Each path below is one point turned by a fixed rotation once a step. After each direction that follows a path, write how fast that rotation turns it, in degrees each step (0 if it stays still).
Each turn is a multiple of 5 degrees from 10 to 175, or 0.
Each row of a path follows its step; steps can be skipped.

step 0: -6	8	-1	5	0	-21	13	-6	-4	-3	12	-4	5	13	-3	-8	0	7	-14	1	-10	12	-3	-18	5	-3	-12	-9	17	-4	7	-7	-2	3	-13
step 1: -7	8	-4	-7	-12	-9	14	5	-5	-5	-3	1	6	3	-1	0	3	1	14	-6	-7	4	-1	-6	-12	-20	-23	-14	-1	8	-7	-6	18	0	-6
step 2: 7	21	18	12	-5	4	-1	9	-1	5	5	-1	8	4	3	17	-6	-12	4	-13	0	-3	-9	6	-6	-22	-11	-2	8	1	-4	0	1	-7	8
step 3: -6	9	4	8	8	-12	-2	-1	-10	7	5	8	-2	10	-13	1	-8	-6	-13	-11	0	-4	-6	-4	-6	-3	11	-6	18	10	11	-13	-1	-21	13
step 4: -2	2	3	4	4	-24	7	-11	-9	-2	4	1	-2	1	-2	-11	-11	10	-11	-10	1	8	7	-12	14	-13	-15	-6	9	6	8	-12	-3	0	-12
step 5: -1	6	-3	7	6	-5	9	2	-2	-14	0	-10	6	5	-5	-3	4	11	9	-8	0	-2	-4	-6	-6	-25	-17	-14	-4	-1	-2	-7	24	7	0
step 6: 4	18	5	4	-3	5	-2	2	-5	-3	7	4	0	8	10	24	-5	-4	3	-3	0	4	-17	1	-4	-23	-9	0	-6	-2	10	-5	5	-13	15
step 8: -6	3	-6	3	8	-26	12	-1	7	1	8	-2	-1	4	-5	-9	-10	2	-20	-13	2	9	-9	-7	6	-5	-14	-5	3	-2	5	-7	3	-4	-19
step 9: -4	12	2	-8	-9	0	7	4	-3	-2	-2	-11	13	6	0	-9	2	14	3	-13	6	5	-5	-12	-6	-16	-20	-5	-3	2	2	-3	26	-4	-3
step 10: 3	21	13	6	3	6	-4	5	0	7	6	6	18	11	8	12	2	1	6	-1	-8	6	-19	-5	-11	-22	-6	-4	5	-3	7	-2	-4	-2	8
step 11: -5	9	10	-4	5	-20	4	-3	-8	5	2	12	5	2	-13	3	-7	-19	1	-1	-2	4	-11	1	-11	-8	10	0	9	13	12	-19	-1	-13	-1
-4	-1	-2	2	-1	-2	-3	-9	3	3	1	1	3	0	0	3	-4	-4	-3	-1	-1	-4	1	-1	-3	2	2	6	4	-2	2	-6	-1	3	2 | 90
0	1	-2	0	-1	7	2	1	1	-2	-3	-1	3	-1	-6	8	2	3	2	-5	-2	1	-3	3	2	-2	4	3	2	2	1	-3	-6	-4	-1 | 90
2	2	1	-2	2	-1	0	4	-4	3	6	5	-4	1	-1	-1	4	-7	1	-4	4	0	-1	6	-3	0	1	4	-2	-1	-2	-3	-3	2	4 | 85
-1	0	0	-9	-8	0	0	-3	-5	1	-3	3	-2	-2	4	0	-3	0	1	-1	3	2	3	-1	2	0	-3	4	-3	5	3	-2	1	-6	1 | 140
4	-3	2	-2	3	2	-3	0	-2	3	-2	0	-1	1	6	0	4	-2	-2	1	-3	0	1	-1	-2	-4	5	1	7	-4	7	3	1	-6	1 | 95
